In the data rows, 128 means zero.
Here are some numbered points:
[ 29  95 165 159  96 173 138 171 148 150 164  96  65  50 169  76 108  71
 107 105  56  72 152 154 159 105 205 167 100 132 140 104  92  41  41 232
  76 138  94 108 230  60 215 157 148 169  86  17 119 154  99 113 159 100
 100 158 145 121 118] 0
[  9 100 182  97  94 127 149 107 148 127 122   0  26   1  80  27 122   0
 138  86  94 133 184  92  96  93 190 232 174 130 105 138   0   8 107 188
  86 102  84 148 123  39 208 122   0 216 165   0 114 153  61 108 165  59
  89 108 167 154 154] 1
[ 22 108   0 121  95 191  12 142 160 174  87 178  88 104 117 128 155 185
  32 155   0  99  89 161 107 143  34 185 109  75 101 129 209 146  25 213
  53 135 204 116 255  60 146   0 255 127 104 118 187 129  51 183 175 129
  99 148 128 104 148] 2
[ 13  85 246 159 129  94 184  93 124 122 174   0  54   2 163  91 129   0
 138 128 183 111 140 125  84  82 216 148 141 150 155 141  39  76  96 207
 111 126 133 106 196  74 128 251  51 199 117   0 134 145 103 133 140  86
 136 163 158 167  79] 3
[ 79 121 117 107 165 110 147  81 197  91  95  64 129  84  69 136  92 117
 185 156  93 108 109 129  84 132  94 127 207 143 174 166 100 135 117 124
 122  96 150 174 148 107 112 126  64 157 166  90 181 175 106 138 138 120
  46 122  72  93 107] 4
[184 112  92 155 163 169 197 159 181  91 103 184 148 125 100 160 134 180
 172 170 205 140 193 139 217 212  80 114  60 188 135 118 144  72 147  40
 200 166 106 173  29 123 101 109 146 125 151 211 103 137 144 139  28 152
 151 122 112 180  98] 5
[105 201 218 148  89  96 162 173  96  43 129  75 124 167 157 104 145  38
 164 145 175 105 129 159  96  63 127 109 127 170 146 166  38 132 146 159
 177  47 121  99 164 153 170 202  82 120 136 104  89 165 181  61  93  91
 181 134 147  87 167] 6
[ 94 148 143  59  83 122  75 130 119 143 157 147  80 153 134 129 143 171
 103  64  91 168 121  64  66  88 165  98 131  55 111 117 158 142  87 221
 111 155 131 129 239 155 145 110 201 148 130 131 148  74 169 169 132 158
  84 111 117 115  88] 7
[ 70 107 244 172 143 102 245 108 100  55 124  58  90  59 137 105  79  86
 131  96 146  74 191 159 127 125 225 155 116 197 121  90  50  35 159 174
 203  88  98 147 188 128 221 243  85 203 110  86  57  93  90 143  68  70
 134  94 109 119 184] 8
[109 120  64 159 123 127  88  85 120 105  35 205 106  56 137 161 127 115
  79 138  45  91 156 151 187 132  70 161 127 150 118 105 132 127  72 104
  91 127 167 191 178  80  94  34 220 103 164 158 165 169  49 190 102 128
 137 129 126  94 177] 9
[127  87 146 111 198 100 153 100 148  98 123 127 194 125  96  89 156 130
  93  60 188 165 102  92 130 136 151 109  90  89  79 165  82 113 149  81
 185 107 108 192  84 147  76 155 138 140 191 117 139  74  92 147  73  74
 130 124 150 157 147] 10
[240 155 242 160 162 149 255  89 186 145 234   0  55  76 108 132 133  99
 255 135 251 143 191 191  89 108 137 163 109 191 146 104  91  68 246   0
 187 131 130 157  56 115 152 255   0 125 107 129  83 108 146 114  87 167
  98 157 133 236  81] 11
[216  70 163 135  75 144 178 116  90 173 160  91 153 255 126  99 125 155
 146 129 176 165  87 130 133  74 142  88 106 156  69 194 153 103 189 108
  94 157 142 120  38 161  96 202 107  93 185 149 128  81 155 131 152  58
 134 216 176 170  91] 12
[115 132 100 133 158  75 121  75 167 113 115 103 106  56  99 127 120 111
  64 125  93  78 176 185 208 215  93 181 190 173 162 140  99 129 119 104
 156 119 171 197 206  56 144 116 155  71 118  88 177 170 117 144 129  94
 118 145  99  96 151] 13
[ 88 111  12 127  89  95  43 151 107  72  78 207 166 113 188 172 117 193
 106 136  35 136 143 179 127 136 122 136  58 141 187 105 152 248 142 125
 118  80 213 126 252  92 121  25 255  53 119 174 104 159 128 189  94 140
 187 130 112 111 202] 14
[136 132 122 154 152 141 133 161 137 162 119 183 197 137 163 140 138 183
 103 119 165 104 194 102 154 227  97 113  98 142 129 111  88  77 101  45
 167 129 128 165 116 156  73 117 129 125 151 171 138  62 131 169  81 180
 108 122 124 128 117] 15
[147 160 146 118 152 114 101  59  96 148  95 255 146 162 110 139 161 125
  82 130  22 137  61 164 194  82 133 103 153 126  95 117 195 132 114 155
  78 164 160 129 255 162 109 124 255 157 130 255 143 164  89 127 125  83
 178 198  72  64 132] 16
[ 85 149  67 105  60 128  18 147 131 159  96 178 112 154 131 110 156 163
  87  88  37 171  96 127 114 147 127 179 136  74 120 127 132  93  41 189
  52 143  85 111 209  93 151   6 186 141 182 151 109 118  76 105 151 148
 160  94 133  66 152] 17
[ 51 151  47  99 144 122 114 169 199 105  90 153 175 104  82 162 134 101
  36 128  95 132 145 118 144 176  74 165 177 121 171 121  79 158 100 131
 199  56 126 155  44  43 115  12 126  75 112  15 172 208 115  88 156 120
 124 115  85  99 169] 18
[215 140 198  85 171 136 163  88  83 156 125 180 136 162  63 200  88 228
 186 178 166 138  82 125 120 138 152 110 168 132 124 126 169 146 150  62
 143  95  66 144 122 198  94 188  81 106  87 231 101 129 154 112 122 187
  96 129  99 138 133] 19
[100 112 129 166 126 140 110 127 140 129 111 140 170 123 189 158  77 150
  96 135 101  92 185 116 117 132 155 169 142 134 125  97 129 164 122  95
 121 129 138 218 168 200 104 109 134 133 153 167 120 114 160 180 106 140
 110 114  56 117  97] 20
[184 172 113 187 126 130 194 186  98  76 127 161 159 219 170 144 144 137
 148 140 172  94 131 119 208 100 176  55  56 176  89 111 191 100 161 131
 173 105 116 105  79 184 143 179 149 109  99 217  71 136 181  78 101 113
 192 119 114 129 135] 21
[  0 128 165 144  81 181 161 152 188 129 115  13  82   1 117  54 128  49
  49 128  62  97 167 202 158 107 182 194  97 181 114  86  34  45  51 238
 150  66 147 108 212  31 128 164 131 140 104   0 158  87  90 133  77  93
  50 132 112  93 199] 22
[244 177 255 173 221  89 255  97 124 136 168 140 154 125  93 112  97  70
 248 169 255 115 106 153  97  52 190 127 113 152 150 144  55  85 239  21
 255  82 133 137  40 246 113 255   0 196 207 186 104 149 198  66 117  85
 118 144 138 144  84] 23
[207 179 182 173 125 133 202  99  65 149 173  71 124 141 179 113 165  39
 182 116 238 106 126 106 156 121 136 101 123 159 128 163 114  81 178 107
 137 137  89 123  75 176 127 212  59 116 150 158  88 112 144  77 139 146
 149 160 174 100 100] 24
[117 105 135  67  83 125  93 125 130 107 150 133 147 198 116 141 130 160
 137 180  94 123  66  69 136 116 143 113 127 127  78 138 108 116  78 141
  47 139  72  87 123 104 122  96 110 163 191 108 121 119  69 132 150 103
 137 105 142 150 119] 25
[255  71  13 107  59 178  66 148  66 164  73 255 198 254 165 127 153 223
 133 140 111 168 130 149 137  89 102  59 129 135  83 137 231 240 240  65
  71 204 145  96  94 176 112  28 255  35 130 255  88 127 129 131 111 217
 138 208 163 124  89] 26
[162  88  92 148 106  79 148 157 122 151 189  89 103 129 177 167 126 147
 169 128  95  64 116 160 172 194 119 127 107  96 201 143 149 165 147 130
 136 149 119 136 100 159 128  94 159  85  65 113 128 174 169  84 171 136
 186 118 125 187 108] 27
[135 168  87 118 179 132  94 101 193 124 138 145 154 113  77  85 187  79
 138 111  64 178 126 146 114 134  94 183 166  71 140 131 149  89 119 119
 104 135 135 162 117  99 149 101 105 172 144 145 148 124 119 116 150 100
 138  93 112 101 102] 28
[173 102 149 184 116 106 178 138  95  68 132  64 164 143 168 118 135 131
 153 145 210 102 139 117 145 123 122 108  72 189  97 136  78 135 213  82
 198  80 113 121   0 136 121 136  93 178 143  82  75  70 126  99 134  29
 184 116 192 173 169] 29
[ 38 138  51  89 158 130  47 100 137 156  57 226 170  98 106 169 110 132
  57 183  34 123  79  92  97 135  85  99 170 107  94 140 127 191  74 198
  62 117 117 102 237  78  92  37 197 135 174 138 207 162  85 149 159 156
  98 136 132  58 169] 30
[130 110 169 132 186 136 119  90 152 131 217  82 181  79 118  58 156 100
 109  83 169 167 150  66 108 181 138 117 134  83  80 162 109  92  74 114
 118 162 108 192 114 149 110 169  99 151 210  66 136  49 117 193 119  42
 156 126 127 175  47] 31
[255 101 149  62 148  98 123  96  93 157 122 214 131 255 109 132  91 218
 183 196 151 126  24 158  96 116 104  96 109 102 145 132 242 171 165  46
 154 186 101 104  44 252  80 102 138 114  40 255  96 129 233 117 148 169
 195 144 195 234  95] 32
[122 117 180  63 163  86 162 118 180 124 195  46  86 110 119 156 111  65
 121 184 182 104 109 110 134 180 137 146 181 129 172 132 103 102  84  70
 172 167 116 120 106  95  86 187  24 126 117  29 151 174 139 133 106 128
 166 146 113 179 110] 33
[  9  80 178 174 151 213 114 119 175 130  81 107 124  30 141  63  87  66
 122 118  32 120 139 195 108 153 150 233 153 126 134  78  46 111  97 184
 101  86 169 142 188  34 165 137  95 173  78   8 174 171  78 114 131 148
  60 125 140 101 149] 34
Which two points above are nearest to each new point by angle, seen from the average point of the numbered points? Their numbers follow each, nearest first.
[119 157 139  64 114 198 112 125 108 170 127  77  98 119 108 134 109  41
 100 177 106 116  57 167 123 109 154 107 161 125 134 148 115 121  90 212
 109 120  99  91 107  99 147 133  94 139  60  68 122 175 105 132 131 176
  87 173 137 103 133] 0 34
[ 88 125 143  95 114 117 100  74 102 129 126 113 111  80 116 171  87 126
  59 170 108 149 137  83 121 136 137 115 165 139  70 141 160 127 103 172
 111 161 110 153 174 143 132  85 138 156 136  92 153 126 133 176 123 149
 108 199 125 113 132] 30 7
[127  94  74 178 148 174 164 110 154 135 132  60 132 121 157 132 175  72
 164 164 163  85 166  78 157 175  86 149 124 142  91  89  97  57 140  88
  94 154  80  88   0  61 103 114  48 167 152  34 100 128 110 130 113  67
  97 107 154 178 119] 29 33
[194 132 221 115 192  57 189 100 147 165 169 111 142  88  95  70 130 164
 169  34 161 180 147  86  85 154 160 109 145 108 120 174 156 135 146  72
 155 132 138 184 164 175  74 236  74 135 199 183 133  66 106 167 142 126
 137 157  93 152  92] 31 10
[170 155  99 147 112 154 168 188 139 161 131 120 128 127 142 122 128 117
 170 141 154 132 156 133 160 150 136 155 101 141 121  95 114  80 160 111
 177 145  98 116  81  93 167 133  98 114  98 170  94 124 108 112 123 174
 129 132  95 109 138] 5 21
[139 121 168 130 176 150 155 152 130  74 121 179 179  94 112  87 121  97
 111 141 141 124 137 185 130  99 189 167 127 152 148 132 118 140 202  91
 202  78 162 175 138 148 181 178 118 156 105 147  98 152 152 125  58 124
 105 146 100 154 140] 23 8
[ 92  68 138 133  82  63 159 128  83 173  95  98 157 166 144 147  86 153
 169 119 109 121 104 127 117  77 176 136 134 162 104 150  77 179 153 167
  54 101 154 121 163 147 106 163 130 136 160 123 146 112 125 121 135 136
 142 120 152 102 157] 12 25
[196 199 129 110 175 109 118  87 158 129 115 110 138 115 129  89 130  62
 162  92 203 191 125 138  63 159  82 130 127  63 137 169  91  87 171  40
 209 114  89 154   0 189  94 157  21 170 151 206 141 128 127 132 100 130
 164 100 192 127 125] 23 24
[102 181 124 112 124 135 102 165 125  85 144  45  84  90 106  67 192  19
 113  73 143 164 131 101 110 103 131 133 112 103 111 162  54  76 143 146
 133  93 100 135  99  40 177 133  67 171 144 106  98 127  77  86 154  57
 164  95 172  94 175] 1 6
[ 76 117 180 160 103 133 164 154 130 127 162 140  52  69 146 135 104 119
 104 107  47  90 186  88 134  84 155 162 127 148 104  84 141  84 108 197
  90 151 135 164 255 151 172 185 163 188 113 133 132 102 121 162 159  80
 124 114  75 139 132] 0 8
[158 150 155 116  73  94  85 150 127 157 122 199  83 158  86  77 128 162
 109  95  74 177  82 105  53  67 120 136 126  52 114 100 170 147 126 188
 115 157 127 131 146 187 175 149 169 159  93 217 140 104 174 134 185 116
 120 124 139 122 103] 7 32
[ 95 114 124  78 131 152  84 117 126 145 110 240 152 177  74 164  95 220
  66 165 103 110  53 109 147 145 152 130 178  99  95 127 157 118  55 137
  53 145 103 118 208 172  89 133 158 125 122 159 196 136 117 159 143 173
 136  96 114 123 190] 30 16
[142 153  98 170 168  84 161 154 165 160 166 142 134 134 152 167 151 165
 117 128 142  69 152 119 166 184  93 135 138 135 189 120 166 130 120 105
 137 145 167 134 121 123  94 126 146  43 125 110 186 168 201 125 150 117
 151 140  72 166  78] 27 13
[210 163 144 132 152  95 183 118 143 143 213  51  58  94 127  87 109 127
 244 128 184 156 176 160  64 109 138 157 123 120 172 123 148 131 255  49
 183 176 169 182  86 191 146 175  19 138  77 193  70 107 177 186 124 132
 115 156 125 178  97] 11 23
[255 176 192 103 219 117 190  72 113 113 163 112 162 166 123  98 140 127
 255  97 255 169  93 119  93 111 128  75 135 160 126 128 174 136 240  47
 155  83 140 161  19 123  80 231  38  68 154 238  90 123 202  96 103 150
 120 122 123 125  73] 23 24
[187 153  22 116 150 169  83 154 205 113 136 199 107 170  93 114 170 170
 172 189 100 181 140 180 128 162  22 160 145 126 125  91 197 176 188  67
 167 117 162 119  70 109 122  45 164  89 107 183 135 138 169 130 160 152
  80 161 128 171  96] 26 32
[165 142 239 151 113 141 238 143 139 184 217   7 110 154 134  52 116  69
 227 143 232 112 142 111 108  76 156 110 113 161 118 132  98  40 141 154
 145 111 142  58  87 111 148 248  29 163 142  97 114  83 138  89 132  94
  97 170  94 195  47] 11 24
[175  88 109 147 108  76 146 156 117 125 157 134 118 203 192 192 139 191
 190 140 144  52 133 160 107 126 106 110 100 112 170 147 177 164 177  89
  97 131 165 102  70 146 107  95 156  72 116 108 103 137 185  83 169 143
 148  90 160 184 131] 27 32
[161 110 217 111 147  70 114  86  92 103 139  61  48  38 135 116  91  45
  72  55 188 109 170 124 141 133 212 121 163 139 178 114  69 109 128 113
 142 163 128 136  81 132 175 194  65 138  51  57  74 135 157 120  97 130
 136 141 133 128 127] 3 8
[255 152 197 100 138 130  99  81 116 140 165 149 120 180 117 128 121 164
 189 109 203 179 123 136  60  95 123 109 127  94 186 109 209 152 217  63
 166 144 146 111   0 255 128 165  47 133  74 255 108  81 127 107 135 140
 113  84 148 188  66] 32 19
[ 33 108 177  93 114 130 101 121 121  60  75 142 107  69 118 127  90 100
  14 134 104 173 140 124 104 139 164 145 141 131 144  65  53 108 105 133
 198 109 106 150 160 131 139 130 146 199 126  58 131 144 109 152  77  87
 161  98 143 124 200] 22 8
[115 124 194 180 172 177 169  96 173 124 127 157 151  80 102 133 104 147
 150 156 114  69 134 196  93 130 160 211 171 122 150  98 121  62 130 102
 102  70 189 120 150 115 172 179  77 139 131 137 134 121  99  88 144 145
  25 124 111 145 111] 34 4
